The rows below fall into families. The same turns and mirrors carry the whole set onto itself and the rows of a family onto each other. For each named row, which other rows are in its family? Write them in the order they are listed.
These 32 rows form 4 families of 8 rows each.
Lafat: -1.706; -1.547; 1.021; 0.261; -0.886; -0.472; -3.552; 5.984
Bof: -2.548; -1.554; -0.221; -0.720; 1.673; -4.852; -1.742; 4.311
Vev: -3.197; -2.671; 2.480; 0.464; -0.862; -1.084; -1.991; 4.001
zas: -0.183; -3.599; 1.082; -0.545; -3.240; -1.323; -2.420; 3.783
siba: 1.012; -1.839; 2.339; 2.836; -0.367; -0.114; 0.840; 4.135
fud: -0.421; -1.201; -0.508; 0.457; 1.250; -5.424; 1.454; 3.853
ven: -0.109; -1.678; 0.577; 3.928; -0.374; -3.094; 1.073; 4.125
tinit: -1.130; -1.462; 0.709; -2.875; 2.534; -2.715; -2.074; 4.362
mik: 0.328; -3.244; 2.971; -0.290; -1.355; 0.572; 0.367; 3.450
Mivog: 1.708; -1.847; 2.678; 2.465; 0.355; -0.667; 0.249; 2.749
gomi: 0.015; -2.058; -0.460; 1.660; 0.383; -5.797; -0.081; 2.954
Gero: 0.259; -3.570; 3.105; 0.083; -1.420; -0.547; -0.521; 2.203
Tav: -0.381; -0.853; 0.477; 3.171; 0.308; -3.842; 1.635; 4.173
Fafug: 0.646; -2.222; -1.240; -1.713; -2.104; -1.971; -2.299; 6.174
Robu: -1.971; -1.923; 3.520; 0.787; 1.698; -0.739; -0.400; 3.085
fam: 0.867; -0.918; -0.908; -2.336; 1.722; -4.417; 0.478; 4.654
Lila: 0.250; -1.927; -0.271; -2.199; -2.485; -1.138; -1.917; 6.094
Mazis: -1.633; -0.311; -0.092; 2.411; 2.009; -3.793; -1.573; 5.136
Regi: 1.224; -2.272; -0.425; -1.731; 1.579; -5.095; -0.316; 2.738
mano: 1.223; -1.686; -0.488; -1.600; 2.299; -4.351; 0.892; 3.758
dodid: -0.694; -2.115; -0.050; 1.306; 0.930; -5.324; 1.435; 3.188
Nirer: -0.669; -3.764; 1.054; -1.851; -2.914; -1.012; -1.319; 4.441
Vem: 1.392; -0.856; -1.078; -2.857; -0.031; -2.507; -1.214; 6.111
Metub: 1.816; -1.904; -0.643; -1.092; -1.866; -1.523; -3.229; 5.402
lito: -0.605; -0.226; 1.866; 2.402; 2.905; -1.346; -0.645; 4.336
bop: 2.864; -1.486; -0.611; -2.324; 0.989; -2.681; -1.884; 4.525
mozig: -0.893; -2.954; 1.857; -1.318; -2.959; -0.216; -0.755; 4.644
pogit: 0.219; -1.015; 2.402; 3.042; -0.201; -0.951; 1.645; 4.033
vuku: 1.214; -1.178; 0.611; 3.930; 0.241; -3.252; -0.040; 3.523
Vibi: -0.299; -2.421; 3.152; 0.641; -1.505; 0.315; 0.938; 3.589
gokiv: 2.354; -0.918; -1.412; -2.040; 0.885; -2.823; -1.094; 5.800
Lodu: -0.005; -0.766; 0.659; -1.669; 1.477; -0.308; -3.133; 5.835

The rest of the family of mik: siba, ven, Fafug, mano, dodid, Nirer, gokiv
The rest of the family of tinit: Lafat, Bof, Vev, Robu, Mazis, lito, Lodu
The rest of the family of Vibi: fud, Tav, fam, Lila, Vem, mozig, pogit

The rows below fall into families. The same turns and mirrors carry the whole set onto itself and the rows of a family onto each other. For each named row, which other rows are in its family? Write them in the order they are listed.
These 32 rows form 4 families of 8 rows each.
kibin: 0.556; 0.873; 1.629; 2.054; -0.553; 2.910; 2.222; 0.814
bebof: 0.032; -2.786; 0.105; 0.077; -0.415; -2.419; 0.244; -1.804
tes: 0.576; -0.732; -0.253; 0.045; -0.446; -1.224; 3.622; -0.467
bovu: 0.723; 3.220; 2.588; 0.209; 0.765; -0.709; -2.600; -0.814
bobud: 1.427; -0.661; 2.038; 0.517; 0.666; -3.662; 0.621; -2.096
vunu: 0.741; 0.433; 1.520; 0.805; -0.043; 4.269; 0.447; -1.084
gapu: 0.852; -0.889; 1.398; 1.398; -0.568; -1.303; 3.755; -0.144
zozeg: 1.114; 0.383; 1.404; 0.499; 0.124; -4.082; 0.481; -2.141
lopid: -0.662; 1.046; 1.629; 2.012; -1.014; 2.217; -2.943; -0.176
fite: 0.428; 2.895; 3.447; 0.260; 0.633; 1.035; -0.776; 1.376
vos: 1.078; -2.142; 0.712; 0.696; -0.451; 0.383; 3.125; -2.244
neno: 0.743; 2.103; 0.817; 2.446; -0.372; 3.439; -0.381; -1.006
Nov: 0.106; 3.192; 1.801; -1.046; 0.757; 1.293; -0.948; 1.058
Zet: 0.244; 1.077; -0.068; 0.812; -0.401; 3.187; 2.074; 0.432
moba: -0.453; 0.695; 2.416; 0.447; -0.389; -2.395; -3.238; -0.677
Zopo: -0.269; -0.079; 1.867; -1.153; 0.690; -1.797; -3.171; -0.813
Gaf: -0.092; -2.316; -0.660; 1.647; -0.937; 2.291; 0.531; -1.340
nezet: 1.029; 1.312; 1.634; 2.259; 0.254; 3.783; -0.622; -0.893
Tutov: 0.690; 1.988; 3.407; -1.438; 1.215; 0.846; -2.249; -0.703
Kerev: -0.348; -1.577; -0.055; 3.149; -2.000; 1.551; 0.401; -1.167
Rulo: -0.073; 2.268; 0.551; 0.661; -0.974; 3.491; -1.130; -1.223
zamo: -0.448; 0.415; 1.124; 0.415; 0.117; 2.897; -2.912; -0.280
sufab: 0.030; 2.701; 2.022; -1.326; 0.006; -1.194; -2.620; -1.402
kiba: 1.144; -0.768; -0.358; 2.764; -1.084; 0.102; 2.750; -2.230
kov: 0.309; -0.715; -0.925; 1.443; -1.832; 1.244; 2.346; -2.409
tosif: -0.145; -1.984; 0.773; 1.601; -1.425; -3.044; 0.118; -1.677
gek: 1.078; 2.268; 3.350; 0.075; 1.388; -0.604; -2.694; -0.855
Las: 0.421; 1.366; 1.620; -1.828; 0.761; -3.078; 0.572; 0.111
padi: 0.399; -0.263; 0.506; -0.613; -0.847; -3.476; 0.926; -2.639
sur: 1.048; -0.617; 2.545; -1.478; 0.762; -3.035; 0.452; -1.971
Doga: 0.697; 1.112; 3.252; -0.429; 0.631; -3.232; 0.759; 0.423
vuv: 1.458; -1.596; 0.364; 2.674; -0.423; 0.663; 2.655; -2.193

The rest of the family of Las: bebof, tes, Nov, Zet, Zopo, Gaf, zamo
The rest of the family of fite: kibin, gapu, lopid, moba, Kerev, tosif, Doga
The rest of the family of sur: vunu, vos, Tutov, Rulo, sufab, kov, padi

The rows below fall into families. The same turns and mirrors carry the whole set onto itself and the rows of a family onto each other. For each named row, which other rows are in its family? Write them in the order they are listed.
These 20 rows form 5 families of 4 rows each.
Q: 0.961; 2.416; -0.674; -0.986; 2.297; 0.467; 1.021; 1.259; -2.287; 2.060; -0.766; 2.293; 1.158
L: 1.483; -1.375; 0.859; -0.482; -1.533; -2.209; 0.294; 1.774; -1.200; 3.750; -1.445; 0.750; 1.917
Z: -1.211; -0.077; -0.122; -2.393; -0.597; 2.243; -1.850; 0.321; 0.100; -2.555; 0.042; -0.913; -2.767
V: -0.626; -3.562; 1.064; -2.280; -3.401; -0.821; -1.860; 0.609; 0.257; 0.796; -0.764; -1.339; -0.480
S: 0.476; -1.469; 0.069; -0.580; -2.503; -1.745; -0.063; 0.997; -0.013; 4.513; -1.691; 0.342; 1.502
J: -0.477; -1.936; -0.089; -3.473; -0.274; -0.864; -0.235; 0.121; -2.155; 3.845; -0.654; 1.278; 2.589
M: -0.985; -3.201; 0.129; -1.104; -0.195; -0.408; -0.168; -1.170; -2.286; 4.451; 0.060; 0.951; 1.951
F: -1.755; -0.575; -0.290; -0.228; 0.417; 3.015; -1.465; -1.091; -0.464; -1.702; 0.850; -0.646; -3.086
G: 0.616; 2.466; -0.190; -0.053; 0.774; 1.800; -0.454; 1.510; -0.239; -2.067; -0.529; 0.144; -2.585
U: -0.072; -2.960; 2.728; 0.910; -1.948; -1.170; -1.342; -0.502; 0.593; 0.097; 0.210; -2.025; -0.580
W: -1.220; -4.231; 1.058; -0.001; -2.769; 0.116; -1.762; -0.743; -0.029; 1.039; 0.147; -1.504; -1.332
B: -1.563; 0.441; -1.207; -1.370; 2.976; 2.480; 0.083; -1.567; -2.727; 1.739; 0.794; 1.784; 0.183
R: 1.102; -1.380; 1.380; 0.598; -3.068; -0.867; -1.185; 2.084; 0.881; -0.380; -1.260; -1.345; -1.789
E: 0.115; 2.365; -1.605; -1.303; 1.564; 0.679; 0.954; 0.451; -1.479; 3.469; -0.958; 2.200; 1.309
D: -0.649; 0.729; 1.351; 0.678; 1.333; 1.786; -0.992; -0.949; 0.041; -2.533; 0.970; -1.063; -2.201
C: -0.394; 1.603; 0.536; -0.544; 3.750; 1.122; 0.607; -1.333; -2.240; 1.040; 0.974; 1.316; 1.183
Y: -0.341; 3.043; -1.331; -0.320; 0.644; 2.493; -0.414; 0.691; 0.414; -0.915; -0.633; 0.366; -2.489
K: 0.124; -2.054; 1.849; -0.168; 0.443; -1.783; 0.251; -0.938; -1.695; 3.685; 0.180; 0.421; 2.832
X: 0.050; -0.816; 0.275; 0.372; -3.444; 0.027; -1.416; 1.261; 1.831; 0.076; -1.294; -1.514; -2.321
T: -1.060; 1.640; -1.276; -3.521; 2.520; 2.162; -0.210; -0.190; -2.284; 0.555; 0.070; 1.730; 0.227

The rest of the family of U: D, C, K
The rest of the family of S: E, Y, X
The rest of the family of Z: V, J, T

The rows below fall into families. The same turns and mirrors carry the whole set onto itself and the rows of a family onto each other. For each named row, which other rows are in its family? Write them in the order they are listed.
These 32 rows form 4 families of 8 rows each.
rumo: 3.150; -1.021; -0.256; 1.535; 0.274; -1.274; -0.853; -0.420; -0.775; -1.277
tabi: -1.621; -2.083; -0.314; -1.594; -2.886; 2.124; 1.557; 2.417; 1.195; -2.087
Laf: -0.644; -1.122; 1.377; 0.043; -0.919; 0.442; 1.660; -1.831; -3.950; -0.237
Bimar: -0.460; -4.156; -0.204; -0.846; -0.269; -2.297; 1.033; 1.623; -2.946; -0.757
pab: -4.002; -2.471; 0.189; -1.841; -2.792; 1.394; -0.112; 0.373; -1.394; -1.961
dumib: -0.862; 2.087; 0.585; -1.515; -0.809; 0.374; -0.130; -1.223; 2.286; -2.540
gako: -1.025; 2.351; -0.521; -2.254; -2.113; 0.642; -1.261; -1.266; -0.721; -0.096
gimok: -2.126; 0.465; 1.908; 0.679; 1.779; 0.984; -1.028; 1.412; 0.177; -0.708
Led: -0.126; -0.893; -1.624; 0.432; -0.955; -2.664; 2.785; -1.772; -0.303; -3.342
riso: 0.262; -0.934; 0.240; -0.731; 0.886; 1.050; 1.212; -0.749; -4.072; -2.780
vop: -1.067; 2.872; -0.390; 0.294; -2.911; -0.700; -0.114; -0.764; -1.016; -2.172
Tivud: -0.172; -1.451; -1.536; 0.919; -1.223; -1.309; -0.701; 1.521; 3.442; -1.298
Nif: -3.327; -0.987; -0.516; -2.058; -1.993; 1.335; 2.299; 2.167; -1.221; -0.791
buv: -0.441; -1.750; 1.710; 1.122; 0.637; 1.170; -1.220; 3.104; -0.142; -1.685
Migo: -2.416; -1.337; -1.046; -0.636; -2.004; -1.768; -1.061; 0.288; 3.011; 0.454
vusos: -2.379; -1.851; 1.778; -1.308; -3.900; -0.393; 2.190; -0.222; 0.170; -0.646
nobi: -2.030; -3.312; -0.292; -0.933; -1.340; -2.115; -2.063; 0.104; 1.829; -3.241
Lasep: 1.752; -1.507; 0.942; -0.896; -1.425; 2.110; 1.442; 0.695; -3.077; -2.087
sona: 0.772; -5.358; -0.258; 0.154; -0.324; 0.045; 1.472; 0.518; 0.360; -1.146
vadav: -1.123; -5.072; -0.392; -1.540; 1.728; 0.140; 0.308; 0.355; -0.103; -0.359
Pire: 0.451; 0.321; -1.663; 0.568; 1.982; -1.787; -0.132; -1.844; -0.511; 0.237
nabas: -1.239; -1.706; -1.864; -1.327; -1.773; -0.092; 1.913; -3.752; 0.535; -1.969
Deso: 0.557; 1.292; 0.748; -1.509; 0.199; 0.199; 2.917; 0.282; -2.406; -0.080
Gisum: -2.386; -0.424; 0.367; 0.038; 0.896; -0.281; -2.132; 2.253; -2.433; 0.141
fod: -2.938; -1.077; -2.856; -1.322; 0.104; -0.821; -1.763; 0.387; 2.139; -1.637
duzi: -2.487; -4.448; -1.098; 0.933; 1.319; -1.161; 1.197; -0.238; -1.162; -1.651
deral: 1.946; -1.264; -2.386; -1.087; -3.246; -0.278; 2.007; -1.075; 0.510; -1.674
gug: 1.149; -1.195; -0.272; 0.693; 0.803; -1.838; -2.100; -2.610; -0.047; -1.599
Losa: 0.903; -0.227; -1.280; -1.034; 2.913; -1.566; -1.428; 0.525; -0.809; -2.606
zis: -0.075; -2.679; -2.833; -2.008; -2.827; -1.509; 1.299; -1.840; -1.168; -1.708
Napi: -1.256; -1.137; 2.126; -2.924; -0.018; 0.820; -1.840; 2.082; -0.316; 0.043
Ruru: 0.793; 2.465; -0.393; -0.168; -2.378; 0.826; -0.820; 1.633; 0.085; -2.148

The rest of the family of deral: rumo, tabi, Tivud, buv, Lasep, sona, Ruru
The rest of the family of Bimar: dumib, Led, vusos, nobi, Deso, Losa, Napi
The rest of the family of zis: gimok, riso, vop, Nif, Migo, vadav, gug

